One turning vector, and how many steps it has turned:
The counts run from 0 to 292.
137	105	155	136	75	137	135	120	122	148	133	97	164	140	135	165	160	125	139	135	125	114	125	185	145	150	131	139	175	157	142	118	150	158	146	154	111	142	131	157	126	114	130	115	143	130	96	104	128	159	171	137	123	134	133	145 : 141
152	115	152	130	74	140	111	102	123	145	138	129	143	146	121	170	155	155	123	155	132	132	99	189	143	140	135	146	148	164	122	90	164	143	116	153	124	140	116	123	128	128	145	113	112	127	94	117	123	121	178	122	132	128	123	120 : 290
142	130	120	124	62	132	130	98	133	128	101	118	164	135	116	170	165	143	116	146	151	132	118	156	148	111	121	132	158	149	149	96	119	138	130	156	118	131	96	124	154	119	144	138	92	134	114	115	127	144	182	126	139	132	120	139 : 191
132	118	119	139	77	165	122	113	129	133	136	116	144	128	139	157	170	153	125	170	119	113	112	180	132	118	127	146	140	167	137	86	138	152	131	136	99	111	143	131	109	134	132	107	122	115	117	114	134	120	175	160	109	132	130	132 : 85
150	120	131	121	62	164	147	99	106	154	121	128	138	125	132	161	141	147	148	140	145	127	136	166	148	140	149	131	168	144	148	109	118	132	115	180	124	121	126	121	125	145	122	142	133	123	116	114	110	135	193	110	133	147	134	150 : 251
145	121	129	136	57	169	141	96	105	158	126	132	132	131	101	143	158	142	115	154	129	120	125	145	150	127	154	122	162	145	165	94	124	141	104	157	113	133	142	144	133	127	130	108	90	119	118	129	132	139	169	132	137	150	142	151 : 97
138	127	154	113	62	124	130	103	116	149	123	106	146	128	127	147	148	161	139	116	148	126	99	175	132	155	131	124	173	154	149	93	153	139	126	144	111	155	120	127	122	121	139	123	121	156	110	118	109	145	180	114	146	125	130	142 : 151
146	130	134	107	66	151	130	102	120	165	125	112	158	134	130	161	167	147	138	129	131	137	134	194	144	130	112	143	161	161	148	109	153	132	119	136	134	151	110	125	118	111	124	108	99	130	111	141	124	149	162	140	123	142	103	136 : 0
109	133	147	117	74	146	144	116	129	191	112	98	139	126	131	153	143	133	133	114	133	106	146	185	122	119	125	139	146	168	152	104	123	142	143	151	108	131	153	145	121	130	124	127	132	135	113	117	125	157	185	128	141	129	142	158 : 127
121	133	108	121	68	143	159	101	135	128	99	107	174	107	144	132	158	155	117	144	133	117	125	173	121	109	114	132	143	151	113	89	134	149	131	158	117	124	137	121	104	127	150	161	127	107	99	126	124	154	173	131	124	112	153	140 : 49
148	98	149	138	73	130	129	120	132	149	146	130	144	150	133	147	167	143	117	126	120	118	123	180	119	148	123	134	155	152	118	111	164	132	115	165	109	155	140	128	105	119	164	112	107	128	88	135	135	135	176	116	142	128	158	146 : 158
131	137	115	124	61	142	151	92	135	132	95	106	159	116	133	142	157	162	105	149	133	136	119	173	138	102	129	133	138	142	110	86	149	146	120	158	127	130	107	114	110	127	155	146	112	122	102	130	114	148	174	120	136	117	132	138 : 54
147	102	136	135	82	138	129	114	133	139	147	132	157	145	143	154	166	151	124	136	129	124	114	192	117	154	118	138	156	151	110	109	169	134	120	164	109	148	141	123	103	124	157	117	116	117	87	138	134	131	172	121	129	124	158	131 : 159
145	123	150	119	71	146	133	94	120	176	120	105	159	138	129	165	154	142	136	133	130	131	130	191	151	133	137	147	159	157	132	115	168	144	130	155	128	144	103	128	110	117	126	125	129	133	101	124	118	146	161	128	123	140	112	129 : 135
135	115	114	128	75	152	132	106	137	134	127	128	176	124	134	143	173	151	115	150	136	116	134	172	117	116	99	130	149	148	106	103	145	138	112	172	114	147	139	129	115	114	149	146	97	101	93	139	152	145	162	135	122	125	157	134 : 179
136	104	157	141	70	124	142	127	127	158	130	98	162	138	133	150	158	120	125	127	119	106	128	182	140	136	135	138	167	152	139	116	145	152	149	152	108	148	148	162	126	114	136	109	132	136	93	112	131	165	175	133	136	134	149	155 : 142
127	133	159	115	61	138	144	103	129	192	110	102	139	137	119	155	146	136	126	119	128	118	146	172	133	119	141	138	145	162	151	109	142	144	129	160	122	140	118	138	115	118	137	121	124	149	113	127	115	154	183	119	137	139	129	157 : 132
121	112	154	128	68	111	149	113	123	158	123	95	149	125	128	138	151	141	127	109	133	113	109	175	128	139	134	127	163	158	150	96	145	147	147	138	105	151	148	146	130	119	143	115	129	150	107	114	121	157	175	122	148	115	153	156 : 147
141	100	111	147	64	155	155	122	127	144	131	120	143	142	141	144	176	127	105	147	110	119	141	173	139	109	129	145	148	151	143	101	128	142	135	136	123	121	155	133	109	131	144	91	102	116	113	137	136	136	170	158	124	139	137	167 : 218
125	109	127	141	78	135	154	116	132	157	121	108	163	142	132	141	182	123	103	113	110	115	130	189	127	133	118	141	151	157	143	112	155	146	146	135	104	145	148	142	107	118	150	97	108	127	108	137	137	156	161	142	128	124	146	147 : 8
130	113	140	125	80	129	137	107	117	141	121	96	169	122	136	150	155	142	139	120	136	113	100	201	137	148	121	143	165	158	138	96	162	152	149	135	106	144	145	139	122	127	132	123	141	132	102	112	119	151	164	132	127	115	140	132 : 145
139	125	145	123	74	145	144	87	124	189	104	111	153	140	125	156	154	139	118	126	124	135	137	195	146	124	138	156	141	153	125	108	172	140	125	158	133	144	119	127	103	119	140	122	129	130	108	136	117	146	159	120	126	132	121	133 : 134
134	122	107	131	77	159	159	81	116	143	104	118	152	122	134	156	146	150	128	134	141	121	113	178	140	148	147	139	155	144	153	89	133	143	143	163	102	106	135	108	114	159	135	132	144	120	132	114	104	129	186	115	127	118	140	131 : 245
131	132	164	122	64	128	114	105	129	150	124	110	130	122	118	157	142	161	130	145	138	126	95	178	136	131	141	135	151	167	140	83	150	147	122	141	106	138	112	132	129	122	141	125	116	144	104	105	112	131	191	118	148	126	121	130 : 286
135	117	121	137	60	158	148	81	110	169	108	122	132	132	101	136	159	151	96	148	131	119	120	154	139	106	157	136	139	146	157	69	141	137	113	148	114	126	151	130	123	132	139	109	101	127	133	128	131	129	164	138	130	128	144	148 : 93
129	124	121	127	66	161	132	94	116	151	117	107	132	127	114	154	161	157	128	155	143	113	102	154	140	111	145	135	155	155	169	70	127	147	130	137	94	114	132	131	133	131	130	116	108	140	140	109	125	129	175	151	118	130	131	140 : 91
127	119	126	138	71	163	127	122	130	138	136	107	134	131	136	156	167	149	121	168	126	105	117	164	130	114	134	140	149	166	155	81	120	158	136	138	86	106	143	139	118	133	135	106	119	127	122	110	132	122	182	160	117	134	136	146 : 86
155	116	112	132	69	162	140	113	123	133	129	123	146	143	147	166	174	141	121	158	121	136	128	186	152	115	116	152	156	152	140	104	132	141	127	137	127	117	121	113	106	132	136	100	108	115	112	131	124	123	171	155	115	147	107	146 : 215
136	129	106	125	60	171	162	81	111	153	108	119	141	118	121	126	166	162	116	135	121	136	121	177	140	131	143	134	150	139	148	82	147	138	113	140	121	131	138	116	92	137	140	104	105	121	128	149	112	137	160	130	125	133	132	141 : 229
118	141	152	125	69	129	128	92	132	157	117	110	141	120	120	137	149	163	112	138	129	127	95	193	132	124	138	140	131	166	118	75	168	150	119	138	120	139	142	126	116	131	152	124	118	130	99	120	119	137	167	118	146	110	139	130 : 284
127	103	132	123	68	115	137	109	134	153	128	110	146	137	128	157	159	156	130	123	153	100	110	155	109	118	117	124	156	146	147	85	137	128	140	163	91	139	132	122	134	121	157	130	118	152	119	118	138	130	191	121	134	116	164	157 : 167
144	114	152	127	62	120	146	101	124	162	128	123	142	134	118	137	157	156	120	113	132	128	115	174	125	145	138	126	158	150	131	99	165	130	114	156	125	165	135	124	112	122	155	115	105	137	97	138	120	141	174	103	149	126	149	152 : 153
146	102	137	138	76	157	148	96	115	180	119	139	144	145	117	162	146	116	118	134	128	122	149	178	149	132	142	147	153	147	137	116	133	129	118	177	135	130	157	135	136	143	132	118	115	107	102	135	131	139	172	125	141	140	140	154 : 118
147	110	136	133	66	164	154	100	117	169	120	132	134	132	132	146	138	136	126	140	124	124	151	169	139	132	151	135	157	145	126	115	126	133	112	183	132	131	154	125	107	143	136	138	127	107	100	135	123	141	184	111	141	143	154	162 : 253
142	134	133	133	51	130	146	116	133	130	109	112	145	133	126	153	156	144	101	154	126	134	126	147	142	103	145	127	150	143	120	102	125	155	122	162	125	130	99	125	124	118	159	139	108	132	96	124	116	148	191	116	150	138	136	157 : 57
